Rotation paths and how fast each direction turns (deg/step)
Each turn is a multiple of 5 degrees from 10 to 175, or 0.
Each row of a path follows its step; steps can be skipped.
path 1
step 0: -296,129,-95,103,-341,5,129,119,-41,319,14,29,-155,-88,9,52,-94,72,4,-81,145,-83,66,-105,95,-99,38,9,123,-74,-196,43,-28,89,32,47,48,40,13,61,67,-134,30,-96,-50,-74,-33,-1,-81,141,-101,-44,-62,36,148,-105,-79,53
step 1: 179,-95,52,81,-181,56,-74,-65,-46,71,-30,84,287,-243,16,-37,20,14,246,38,81,-236,26,-175,79,-78,18,-34,-28,73,-65,-51,214,-135,-3,119,-33,102,163,-195,149,0,-28,-30,-78,46,-46,29,167,61,-18,-16,96,39,-22,-25,167,-22
step 2: 274,-16,-71,-4,-162,-23,-1,-87,101,-54,-9,-36,27,198,-42,-56,70,-46,-64,136,-144,-29,71,60,138,-68,-29,-105,-14,155,107,150,-50,-30,-39,23,-153,-30,-99,25,47,-203,-87,219,170,57,-191,130,230,-102,24,-41,-27,88,-169,108,-84,165
step 3: 46,69,-89,-20,74,149,186,-44,-228,35,64,-32,-196,76,122,-43,70,-22,117,16,-68,-54,111,110,37,-1,-90,19,-60,105,-58,-81,70,83,37,-145,102,-127,-14,196,-116,159,4,164,185,164,88,114,-114,-145,-207,22,-206,-20,40,-160,4,122
step 4: -45,-7,10,-12,17,35,-63,26,-239,45,-17,50,-113,139,-7,31,18,-29,144,20,6,-205,-63,-180,-90,62,62,-129,46,-182,-1,-98,109,-67,11,-239,-13,-3,31,68,-110,58,-11,-74,-307,38,17,-369,8,-98,21,114,39,23,-103,-19,-218,-13
step 5: 167,-163,-12,9,-138,14,-64,-50,79,25,-306,-217,58,40,-41,10,-76,17,-24,-243,139,89,-7,-255,-8,77,15,-159,-42,57,-75,-11,-98,-19,-34,48,-232,24,-53,109,-196,-75,8,33,-134,-103,129,80,-159,51,192,71,107,-33,-15,10,41,-12
step 6: 124,33,51,223,-36,-19,-3,127,8,-65,-13,14,72,36,251,116,69,-83,81,-166,106,84,-112,135,-4,-67,25,180,-206,-17,56,-36,-72,77,-189,75,-58,19,36,68,163,-142,229,-48,246,102,80,30,-113,-128,-4,-13,213,-106,-54,84,52,77
step 7: 31,95,87,-103,213,138,-109,-5,-60,-202,14,125,-87,-10,29,-151,-132,132,163,46,81,1,115,277,-9,-101,-5,83,1,17,90,-21,-56,33,-82,87,-127,59,131,-130,-87,43,60,96,170,17,-53,-266,-33,47,89,-60,-171,123,-4,153,-156,-129
step 8: 48,119,65,-41,-52,-217,-22,-89,131,2,-15,-18,-107,199,-62,-23,-238,63,-181,152,-12,45,95,83,-46,-19,82,155,22,-101,43,-177,-67,131,-89,-77,-49,-70,-85,-110,-294,243,-39,-74,-180,27,31,8,48,108,-59,16,-1,141,24,-181,113,34
step 9: -152,43,-33,-47,145,-9,84,118,136,15,54,-68,161,-131,117,159,-49,-51,-43,58,-31,-20,54,-250,-121,-74,-131,-61,6,-5,-118,-152,-130,93,-14,163,74,27,-156,74,-147,-19,-10,-182,0,20,76,-57,208,-81,-90,71,210,-146,274,-38,-41,19
16,-48,-27,2,70,47,-13,-16,-14,-33,-30,-14,22,-89,10,-17,7,21,10,-3,29,-9,15,-24,10,26,-35,-16,28,38,-34,-11,-10,18,4,20,2,-39,51,9,-59,29,-11,1,18,40,31,34,15,31,15,-23,-35,-10,19,14,24,-17
175
11,5,-46,15,-42,15,-68,4,-34,27,13,18,-17,-21,-4,-12,43,-39,15,5,-3,-25,-10,7,86,15,23,-42,-23,1,-52,27,55,40,-15,-11,3,26,-33,6,-4,28,-29,6,-2,-16,-54,59,4,3,-16,-6,-4,-19,-1,1,-38,-27
25
-6,-31,-41,22,65,1,33,-48,-68,-3,-39,30,-5,36,-8,-15,16,-6,-16,31,-9,56,51,-25,-8,13,36,-3,-5,-33,-26,-2,-26,-35,-4,30,11,1,-28,-37,-2,-11,-27,-36,-14,-8,15,25,7,-42,-30,50,0,-25,5,-34,-48,9
65
-20,4,-11,3,-1,12,14,-25,-70,28,-2,-18,-54,-1,8,-16,-2,41,39,-4,22,-32,-2,0,-18,46,5,78,10,-18,49,37,-23,18,-33,3,19,42,43,33,5,25,-48,-33,12,-33,-53,-41,-8,23,-1,-32,-38,3,6,-23,2,-1
100
-16,17,-26,23,0,-16,2,42,-30,-22,59,-24,-3,-23,22,-40,-9,15,-42,-2,-26,-48,14,-1,2,-4,37,-9,-26,-55,-32,-41,-7,-23,44,-2,-24,-16,25,-13,12,-19,-3,-6,49,33,-8,-15,-67,35,24,46,-56,41,-18,-22,-20,-24
100
26,-17,39,-36,11,-41,10,22,12,8,23,43,9,-4,23,-59,11,38,-21,-23,75,-8,-20,32,37,-3,39,46,36,-5,-50,10,-9,-38,-17,-12,26,9,-39,35,-22,-11,-35,35,5,21,14,-21,10,-10,50,16,23,-54,10,-26,-9,-7
40
12,30,3,11,37,31,-13,-53,15,-9,19,-15,13,14,-20,1,31,-29,-9,-25,4,43,-54,-14,-1,21,-21,20,23,-26,-41,18,-1,3,-43,-44,-21,57,7,-36,-63,-9,55,-8,46,8,-9,-24,-51,-6,15,-15,42,51,10,-38,-15,-15
35
path 2
step 0: -24,-175,31,-86,-220,72,93,-16,-23,184,-49,-22,-119,-108,9,95,36,22,50,-179,-74,-74,105,-14,4,-60,175,128,47,-109,-118,13,188,186,53,-154,-69,-149,-154,-34,-41,114,-26,-152,-5,93,120,54,-13,-29,138,8,14,-145,-63,-107,6,47
step 1: 80,-21,-53,-138,-16,121,128,-85,-73,20,-69,-13,-106,-60,59,-124,5,-82,-135,-15,193,4,-102,-143,-1,82,-18,64,99,81,-135,-109,139,108,87,-80,-50,-44,68,11,19,217,-110,5,86,-24,-80,-79,238,101,-80,93,90,-154,23,28,90,259
step 2: 116,-83,109,-83,-99,-69,114,35,-202,-112,67,85,-157,-160,18,37,-7,29,-96,-58,-61,-37,60,44,-27,15,134,-9,41,207,90,25,-107,-47,16,-139,-56,-68,-1,130,-4,-59,-82,16,-162,-14,160,-109,133,44,-144,128,-117,-213,-56,19,214,22
step 3: -150,-226,-24,65,-10,-11,54,-100,46,47,67,32,-165,-108,81,38,-142,46,-94,-117,8,-179,211,27,179,-31,117,-101,-49,-21,-108,-3,169,119,-39,-65,167,-32,-81,-15,-189,111,-1,31,-22,36,118,-165,19,176,-74,-49,18,-72,86,-13,72,24
step 4: -17,-197,-53,-154,110,118,-92,-32,-19,69,21,-59,-98,-61,-12,105,-39,56,-83,-53,-9,-24,62,22,-152,54,-36,182,256,-53,-191,-81,120,168,27,-147,70,132,54,10,79,-68,-125,47,-10,-27,31,8,237,151,8,94,-29,-167,-59,-117,-17,13
step 5: 116,-99,-76,-151,-2,-155,240,127,-38,-144,204,11,48,-108,-73,60,35,-75,-8,-58,107,110,89,-39,188,111,118,-70,84,194,-132,-58,19,131,-90,-9,-59,-44,104,136,69,10,-13,-2,109,32,40,-30,199,90,-101,65,-97,-100,61,-103,-24,-13
step 6: 12,-78,59,-88,-52,-171,-154,53,-76,-14,140,-2,-153,-227,86,-54,24,-40,22,-221,5,-122,71,-34,-7,-94,27,-34,27,179,15,-84,76,177,-7,-20,206,-87,96,15,-95,118,47,52,-145,-97,200,-26,46,-92,11,-61,127,-149,35,-55,-41,-113
step 7: 50,-112,-183,-95,-20,16,104,102,102,208,62,-1,-114,-52,-143,-103,-70,-46,-140,86,-124,-86,146,-38,49,9,-87,94,59,-6,21,87,323,109,-104,-84,125,-7,37,-4,-6,2,39,99,-97,23,30,53,138,103,-60,172,184,-94,-32,25,-41,16
step 8: -125,-139,-89,-222,36,-138,90,108,-36,58,71,-2,-100,-157,6,-74,-69,-122,95,60,-4,88,61,-73,-62,-1,150,-40,6,27,4,-83,103,0,203,-127,-118,150,-22,57,210,37,-4,-32,44,183,95,-32,141,-41,39,90,-96,-249,20,-52,-102,10
step 9: 91,-83,-92,45,-132,-65,-6,53,-43,80,138,192,-33,-8,39,90,124,-45,-14,-81,166,-29,40,-178,140,-47,120,-59,27,186,-68,-43,53,102,254,-37,216,-135,79,111,-108,109,-6,94,-29,135,9,82,24,-9,91,77,-21,-177,-101,21,30,88
-43,-2,-42,-32,12,-12,10,-56,21,15,-33,-36,28,-34,-13,41,8,-26,-6,9,34,37,-25,-49,9,13,14,45,8,0,-3,0,-28,53,27,30,-54,19,-21,-1,18,-19,-14,20,33,52,9,51,54,5,40,-36,-10,6,-32,-6,16,22
95
-9,37,1,-17,7,10,61,10,47,-12,10,27,-4,47,-7,-28,2,-11,-34,-14,52,-5,39,-32,59,55,22,2,-40,18,21,-8,61,9,-8,12,30,-27,19,-13,-32,-39,14,-12,20,5,-53,19,-10,60,19,12,-12,45,-8,3,31,1
170
-3,-2,7,-7,66,-13,-28,-5,-49,37,-24,27,-20,-1,25,4,18,46,-11,-7,7,-25,-36,-12,70,35,23,12,-13,-19,-47,10,-33,-40,-30,-16,-35,9,20,-47,-65,-26,-7,6,-22,37,-2,-8,5,0,7,31,-40,-38,8,53,-22,20
45
50,-34,-38,18,75,64,18,17,-20,23,-16,-31,-3,-24,-7,-35,44,-7,-7,54,17,-8,-12,-2,-18,26,-28,32,10,-42,47,-19,21,-20,-12,-16,-16,1,3,-37,30,-17,23,16,36,-47,-25,-42,42,8,-3,21,16,-5,-7,-51,8,12
115
0,-9,61,-76,6,8,-46,17,6,5,-5,-22,-32,-13,24,33,13,22,14,-37,-14,0,-23,9,-70,52,15,8,-34,-2,58,-33,18,-13,34,-9,-2,-5,3,-19,-3,-34,-19,-35,-44,-2,-6,26,7,-9,31,12,-29,-4,-28,-29,29,-66
170
-1,13,16,-27,6,18,1,29,-20,13,4,18,46,4,28,-3,-27,-29,85,14,-12,-11,-11,-29,-7,27,-34,28,-20,47,18,18,-40,55,29,-39,-10,-28,4,4,-85,-4,-7,31,55,-37,27,-4,4,2,-64,11,4,17,-3,10,11,-7
90
-15,-15,-35,-1,-28,-43,36,-9,29,1,34,-76,33,-20,18,-10,19,46,31,59,29,13,-16,-1,2,13,18,-24,-1,-17,-16,-37,41,-22,5,-29,-25,-2,-4,-42,-37,58,-22,-1,-61,-15,-8,14,-1,4,-62,-16,-30,42,8,9,5,-10
155
path 3
step 0: -95,133,-111,14,-28,2,56,-177,-199,-88,38,-172,99,101,-120,78,20,-35,163,30,48,10,-185,-154,-9,-211,102,48,16,-43,103,-93,54,-33,143,47,-58,63,-23,-19,72,-11,112,87,-158,262,-17,95,95,-101,-59,49,-102,-97,24,-197,13,5
step 1: -41,62,20,201,-66,-154,-102,-115,193,20,-55,-60,-23,26,-181,116,106,66,-119,101,-52,-1,58,-68,94,-150,64,22,80,147,93,-91,138,-57,-2,-24,-121,108,-23,-12,65,123,38,285,-3,209,-69,63,62,-107,-66,27,-74,-104,-62,214,2,23
step 2: -152,185,-80,-5,-12,59,-109,-159,-110,-115,-125,-34,18,-18,-89,116,-163,10,-29,-30,49,-58,-164,14,11,-64,73,-49,254,21,119,-18,95,67,78,75,6,30,-181,-74,108,9,116,138,-1,157,-124,-161,-189,-179,157,63,57,69,33,116,-21,-69
step 3: -34,84,90,-130,8,-63,52,-163,24,30,-37,98,-24,60,-231,51,50,6,86,16,-114,-36,-202,-96,19,-144,25,-126,-55,197,-85,-15,70,22,-83,84,-165,20,-123,-118,131,-81,51,148,79,221,31,-158,105,-197,-106,23,-16,-96,79,-117,127,-35
step 4: 8,-30,-38,124,-191,142,-80,-173,9,7,30,-63,-166,24,47,121,48,-35,-86,-3,-20,61,-103,-67,204,-158,19,-155,105,172,80,41,50,-68,68,45,-123,2,-23,180,157,-3,51,245,1,49,-220,38,-27,-78,120,4,106,-158,50,-104,82,-75
step 5: -64,180,-85,95,-80,-111,-62,-133,-93,-259,-87,-62,23,-78,-172,-20,39,41,102,35,-30,70,-236,-104,114,33,180,-25,49,8,153,8,152,-19,9,69,-131,80,-207,142,20,93,3,-13,151,115,145,35,-28,-86,35,-50,128,-100,29,-77,51,-20
step 6: -61,64,53,165,-86,47,109,-70,97,-50,-25,70,35,-172,-122,65,70,60,15,-32,-62,-46,29,-303,3,-142,35,-3,46,173,221,78,-24,-67,154,43,-6,22,2,38,206,1,-76,104,26,216,-26,-145,82,-239,-93,13,-15,47,-43,-66,-54,-136
step 7: -11,148,35,163,-135,79,-267,-204,181,46,-52,-44,-48,-56,-17,-47,-69,-40,-22,-10,-171,-177,-21,39,-28,46,39,-90,141,-20,67,-34,153,-93,-44,101,23,150,-16,19,11,56,110,127,98,190,-35,-76,-119,-168,17,55,147,-40,22,-195,65,-88
step 8: -72,85,-13,154,-73,-60,-21,-68,-177,147,-30,5,-99,-111,-87,81,-54,35,87,77,-62,37,-216,-221,18,-212,208,-37,4,-61,11,-50,12,38,67,102,58,60,-137,-158,215,-6,15,-20,171,19,-26,-44,-133,-113,-65,98,4,-133,56,-212,47,36
step 9: -37,64,-52,10,-240,69,-89,-5,99,88,-228,-95,-66,36,-164,40,130,-39,66,81,-112,88,46,-90,64,-21,132,-5,-47,52,78,-47,19,-115,93,118,-41,-80,15,171,115,-105,33,180,-13,117,-31,-65,-69,-168,-182,45,-5,-208,-200,-31,141,-33
33,13,-42,-17,27,-9,2,7,-25,6,-30,0,19,59,-9,39,6,-29,5,48,1,-31,-23,50,7,-15,17,5,-18,-18,6,-21,-28,-13,16,-57,77,6,35,-60,15,21,17,24,-62,35,0,19,28,39,3,-18,-10,-18,-20,52,15,8
25
-60,0,-33,-32,10,-14,6,-15,25,1,-9,5,-1,-28,36,37,6,18,32,25,11,3,-28,-46,33,12,-56,1,-2,1,10,-37,-37,17,-43,60,12,8,-13,-19,48,20,34,-43,22,22,18,-4,53,36,-11,-25,-43,24,-37,-28,6,54
135
-9,24,5,26,13,-36,-17,13,-48,7,-28,0,-36,11,23,18,-25,45,-6,-47,-2,-17,-11,12,-8,5,53,-51,64,-34,33,33,9,13,-38,46,3,-9,-47,-40,12,31,-3,-24,-3,-37,31,40,-27,51,27,-42,21,-18,-5,23,-18,-25
125
24,13,38,-63,-16,-33,18,-26,-21,65,-14,-13,31,-51,32,-3,3,-1,-8,-53,-22,-63,-19,17,20,-12,-38,-21,-64,-30,3,-5,-12,-10,-11,-6,-8,26,-10,-43,-11,11,5,38,-12,-16,-50,-21,-20,-14,28,-35,10,-10,22,-59,-1,-4
85
10,42,0,45,-40,-1,-27,-4,-40,-35,3,31,30,-21,-9,-13,-46,-30,13,27,21,11,20,20,58,6,33,-31,-16,8,-28,-12,-7,-28,19,-37,-27,-3,-21,-38,-10,13,-7,-22,74,-19,-51,-22,-27,31,29,-15,-35,41,-28,10,-1,58
120
-29,-2,-42,28,14,38,-13,-24,7,-38,-33,-37,-3,15,92,12,-7,-38,33,-13,-4,-31,-27,25,39,40,-15,-2,-17,10,-13,-17,-12,-25,9,27,20,-10,-12,21,-56,-3,39,16,0,2,32,13,-79,-35,-10,-1,-12,26,51,24,-6,-19
140
